In the rows, 128 means zero.
Rotation paths and how fast each direction turns (deg/step)
Each turn is a multiple of 5 degrees from 10 to 175, or 0.
Each row of a path follows its step; steps can be skipped.
path 1
step 0: [126 132 137 131 127 121 126 123 134 131 128 128 118 121 133 125 131 131
 126 134 119 131 133 130 129 131 124 130 133 126 111 135 123 126 132 132
 128 122 126 140 128]
step 1: [127 128 121 132 127 127 130 130 121 123 123 130 129 130 122 115 134 123
 133 129 129 128 120 133 126 127 130 127 124 127 129 116 133 116 135 128
 132 137 117 130 129]
step 2: [129 121 115 130 125 134 128 131 127 128 129 137 124 128 129 139 120 123
 126 121 125 123 134 129 124 128 128 144 124 126 135 133 125 134 129 123
 120 126 132 132 128]
step 3: [130 131 135 122 127 126 128 128 124 133 122 126 131 126 134 130 133 144
 128 130 128 127 138 116 126 129 128 129 135 122 125 127 134 125 114 133
 125 127 119 128 128]
step 4: [127 138 122 132 124 129 124 132 127 116 126 117 130 138 130 131 134 119
 129 125 134 121 123 132 126 130 117 118 129 134 124 123 125 128 128 133
 129 130 132 134 129]
step 5: [130 125 140 128 128 130 135 127 129 126 136 136 120 130 127 137 123 131
 133 132 126 132 127 138 131 135 132 135 128 132 136 126 127 122 135 130
 126 121 131 137 137]
step 6: [122 129 130 136 128 127 128 125 128 127 127 128 123 116 128 126 135 133
 121 123 121 127 130 131 125 128 135 123 130 115 122 124 140 126 130 128
 119 136 125 124 117]
step 7: [133 126 122 129 128 127 123 121 128 123 118 129 129 135 131 129 125 116
 127 125 132 128 130 129 129 135 128 136 117 131 126 123 119 130 118 130
 134 140 120 125 130]
step 8: [136 124 130 129 120 128 126 129 113 131 126 131 133 133 131 136 124 132
 127 131 132 140 134 129 129 123 123 131 136 129 126 134 133 131 134 122
 120 118 127 135 131]
step 9: [134 137 132 132 128 131 115 128 131 128 138 132 123 130 132 123 141 135
 127 122 125 118 126 125 124 125 123 127 134 130 132 131 134 122 127 137
 132 132 127 125 128]
step 10: [126 131 124 131 137 128 129 125 122 124 126 126 131 128 126 130 125 129
 127 127 126 127 124 136 124 130 135 123 119 136 135 115 115 123 117 124
 119 126 136 131 131]
step 11: [121 126 133 136 128 131 135 124 135 127 137 126 128 130 131 133 124 128
 125 125 134 136 145 126 134 131 130 127 125 119 125 136 137 127 129 123
 126 126 126 133 135]
[126 125 128 128 127 128 127 129 128 126 128 130 127 128 129 126 128 124
 129 129 130 131 129 127 126 127 129 130 127 125 129 128 128 130 127 128
 126 128 124 126 125] => 70
[127 129 128 130 128 128 130 129 128 126 129 132 125 127 127 126 129 130
 127 126 127 127 123 129 129 126 128 131 129 129 132 127 128 125 129 127
 127 127 130 126 127] => 90
[129 130 126 128 128 128 128 125 125 127 130 128 126 128 127 127 130 128
 129 128 129 127 133 133 127 129 125 131 130 126 127 125 128 127 126 128
 126 128 128 128 129] => 0
path 2
step 0: [119 135 127 122 123 128 118 132 137 125 127 130 135 130 123 132 132 124
 129 128 123 122 135 124 132 134 137 131 135 132 130 130 120 136 126 130
 129 126 126 134 130]
step 1: [130 134 130 131 129 127 135 120 131 118 127 126 123 127 126 130 128 126
 129 118 125 135 120 126 129 126 126 128 138 129 135 117 129 131 130 134
 119 130 136 133 128]
step 2: [123 126 126 132 126 133 118 127 124 132 126 137 122 133 116 137 123 127
 120 131 125 131 125 123 131 129 127 127 132 130 124 133 119 130 133 134
 126 128 122 127 119]
step 3: [127 126 135 133 121 130 138 126 129 122 127 124 131 130 131 132 119 138
 130 134 135 127 133 129 130 120 126 122 125 140 128 121 127 130 131 131
 124 133 133 132 124]
step 4: [130 121 127 127 131 127 123 122 135 127 123 131 130 124 126 135 127 139
 121 126 127 134 134 128 142 133 125 131 126 131 129 136 130 122 134 126
 134 119 126 127 128]
step 5: [126 124 128 125 122 120 129 131 132 133 128 119 129 128 129 128 127 131
 125 136 135 130 124 128 121 128 122 131 130 135 135 123 127 125 137 127
 121 133 126 129 145]
step 6: [130 130 132 128 133 127 134 121 129 129 127 132 123 127 129 129 133 129
 129 129 130 129 125 133 132 127 120 137 135 131 127 132 122 124 121 124
 135 123 109 131 127]
step 7: [122 126 131 129 122 126 125 125 135 141 126 120 132 126 131 125 131 130
 133 124 125 121 127 139 125 130 124 124 126 122 128 122 121 132 136 126
 119 131 125 129 123]
step 8: [137 132 139 131 135 123 129 127 125 120 132 126 131 134 131 135 129 128
 125 127 125 126 130 138 129 133 131 129 131 120 122 127 127 131 129 138
 134 121 122 133 134]
step 9: [129 129 126 133 126 136 129 126 135 126 126 133 129 122 122 121 135 125
 116 134 131 126 120 139 125 131 130 129 123 121 126 128 129 127 137 129
 122 136 132 130 126]
step 10: [136 131 134 131 134 118 127 121 127 131 133 137 131 136 131 127 123 128
 124 134 139 130 131 126 128 127 132 121 132 124 123 126 131 130 125 127
 130 132 126 116 126]
step 11: [126 124 124 127 118 133 128 130 132 122 126 131 138 140 129 124 138 136
 129 134 128 121 125 128 134 131 132 129 127 126 124 129 132 128 127 115
 130 131 130 131 126]
[127 127 127 125 126 127 128 126 128 131 128 127 131 127 128 127 131 128
 131 129 129 130 127 126 130 129 128 130 127 127 131 126 127 128 124 127
 129 127 126 129 132] => 55
